One hidden turn or mirror swaps the rows below in pairs. Which row is each named row swapped with?
Rup: [  4 -13   2   1  -7  -8  -8   0   0  -7  -3 -10 -13   6  22   0   5   9
  -2 -17]
Tam: [ -5   4 -17   0  -1  -4  -5  -2  -2 -13  -1   2  -8 -12   3   7  -7 -17
  -6  -2]
rafup: [ -5  -9   1  14 -12   2 -19  -3  14  -2  11  -5  -7 -13   3   3   8  -4
  -7 -12]
Gobo: [ 10  -8  11  -1   1   3   3  -4  -3 -17 -12 -13  -3  -4   6   7   7 -12
   5   8]
fike: [  8   0  -2  -6  -7  -7 -14  -6 -10   6   7 -10 -19   4  -2 -14  -5 -16
 -10 -12]
Vipul: [ -5   8 -17   0   0  -1   0  -4  -4 -11  -2   1 -10  -9   6   3  -5 -14
   0  -2]
denom: [ 13  -2  14   7   8   1 -15  -8  -1  -6  14  -2  -6   5 -10  -3   1  -5
   7  -6]
Liv: [  4 -11   9  -2  -4 -11 -11  13 -20   2  -2   5 -11  -2   2  -4  -8  -5
  -7  -2]
Tagik: [  9  -8  11  -4   2   3   0  -2   2 -18  -7 -15  -4  -6   9  11  12  -9
   6   7]
Laka: [ -3   4 -18  -2  -4  -5  -4  -7  -2  -9   2   4  -8 -12   2   8 -11 -14
  -1   1]
Kose: [ 12 -12  10  -8 -10 -10 -10  -4  -5 -10  -1 -22 -10 -13   8  -3  10  -5
  -7 -20]
dulib: [ 11  -6  12   0   2   2   4  -6   2 -15 -11 -12  -7  -3   9  10   9 -11
   4   7]
Peku: [  9  -7   8   3   1   3   0  -4   2 -18 -11 -13  -4  -3   7  10  11 -17
   4   6]
tid: [  4  -9   3  -1  -7 -11 -11   0  -2 -10  -5  -7 -13   3  25   0   7   6
  -1 -18]
razek: [  7  -3   8  -7  -6  -5 -19 -13   3   7   9  -2 -15  12   8  -4   2  -4
   3 -14]
derol: [ 10   2   7  -5  -4  -6 -19 -11   1   5   9  -1 -15  13   9  -4   5  -6
   2 -15]
Par: [  7  -6   9  -1  -2   3   1   2   0 -19 -12 -12  -5  -6   5  12  11 -10
   3   7]
Fomi: [  8  -9  12   1   3   1   0  -1   1 -19 -12 -15  -6  -6   7  10  11 -10
   3   5]
Vuk: [ 12  -2  14   5   7   3 -15 -10  -1  -6  13  -3  -5   3 -10  -4   2  -5
   9  -5]
Mumoz: [ -3   5 -17   0  -2  -4   0  -5  -2 -10   0   1  -3 -13   3   5  -5 -19
   1   0]
fufa: [ -5 -15  19  -5  -5 -10 -22   6  -3   0  11  -3  -2 -10   1  -1   5  -7
  -8 -16]
mugi: [ -4   3 -15   0  -3  -4  -3  -4  -5 -10  -1   1  -9 -16   3   9  -7 -15
  -5   3]
befo: [  5 -11   1   0  -5 -11 -11   2   0  -8  -4 -10 -13   3  26  -3   8   4
   1 -19]
kipi: [  7 -10   9  -3   0 -11 -10  12 -18   4   2   4  -9   4  -1  -4  -8  -7
  -5  -2]
pas: [  5 -10   7   0   0 -13  -9  16 -17   2   2   3 -10   0   0  -6  -9  -5
  -7  -5]
kasu: [ 11 -10  11  -7  -7  -9 -11  -4  -6 -11  -1 -22  -9 -16   7  -5  15  -3
  -8 -18]
Roz: [ -4 -18  17  -5  -9  -4 -20   5  -5  -1  10  -2   0 -13  -1   2   6  -5
  -9 -14]
bel: [ -5  -9   4  17 -13   0 -20  -2  12  -2  11  -4  -7 -12   2   2   7  -8
  -8 -10]
renu: [  6  -6  10   0   2   1   2  -4   1 -22 -11 -14  -2  -4   7  12  11 -12
   2   4]
somum: [  9 -14  15  -7 -10 -11 -12  -1  -3  -9   1 -23  -6  -9   4  -3  12  -4
  -9 -18]
pabis: [ -4   5 -16   0  -2  -3   0  -4  -2  -8  -1   3  -7 -10   3   4  -7 -17
  -3   2]
takeg: [ 11  -3  -1  -6  -8  -5 -14  -4 -13   4   2 -10 -20   1  -1 -12  -4 -21
 -11 -10]
kis: [  9  -4   7   2   4   0  -1  -6   0 -21 -11 -14  -6  -4  10  11   8 -13
   3   7]
vili: [ 11  -1  -4  -5  -6  -3 -16  -5 -13   3   1  -9 -20  -2  -4 -11  -2 -18
 -10  -9]
sed: [ -6   4 -18  -3  -2  -1  -6  -2  -3  -7   3   1 -11 -10   3   4  -7 -17
  -2   0]
Tibu: [ -5  -9   2  13 -13   2 -20  -2  15  -1  10  -5  -9 -13   2   2   9  -7
  -6 -10]
lomu: [ -6 -15  16  -4  -8  -5 -20   9  -3   3   9  -5  -3 -13   3  -1   6  -6
 -11 -15]
ronib: [ -5   6 -19   0  -4  -5  -3  -1  -1 -11  -2   0  -9 -11   7   5  -5 -18
  -4  -4]
livel: [  6  -8  13   2   5   2  -1  -2   2 -19 -10 -14  -6  -4  10  11   9 -14
   3   7]
pulef: [  7 -14   6  -2  -3 -10 -11  13 -20   4  -1   2  -9   1   1  -6  -9  -7
  -3  -2]
tufiz: [ 10  -6   7  -1   2   2   1  -7   0 -19 -11 -13  -8  -1   9  11   9  -9
   9   5]
Zil: [ -7 -20  20  -1  -8  -4 -18   5  -3   2   8  -7  -1 -11   1   1   3  -4
  -7 -13]
vob: [ 13  -1   7  -8  -5  -3 -19 -10   1   3   9  -5 -14  13   7  -4   2  -2
   3 -16]
peva: [ -2   5 -18   0  -1  -4  -4  -3  -5  -8   1   1 -12 -12   2   4  -9 -15
  -2  -1]
mon: [ 10   2   7  -4  -4  -8 -19  -7   4   4  11  -2 -15  14   8  -4   1  -5
   4 -17]
pubup: [ -7   2 -14   2   0  -3  -3   1  -3  -8  -1   1 -10 -16   3   6  -6 -19
  -2   2]
Zod: [  1 -13   1   2  -8 -10 -10  -1  -1  -7  -1 -10 -10   4  26   0   9   5
  -4 -19]
Zasug: [ 14  -1  14   8   4  -1 -14 -12  -2  -8  13  -1  -5   5  -8  -3   1  -3
   9  -7]
Nizit: [ -2  -7   3  15 -14  -3 -22   2  16  -7   8  -7  -8 -10   3   4   8  -8
  -9  -8]
zat: [ 10  -2  13   6   6   3 -13 -14  -5  -6  13  -5  -5   3  -8  -7  -5  -2
   6  -3]
toren: [ -9 -16  19  -2  -7  -5 -20   6  -3   1   9  -7  -2 -11   2   0   6  -7
 -10 -13]
larim: [ 11   2   5  -6  -6  -7 -19 -11   1   3  11  -2 -14  14   6  -3   0  -3
   5 -14]

Swapped with kipi: Zod
Swapped with Vipul: Par
Swapped with somum: fike
Swapped with zat: Nizit

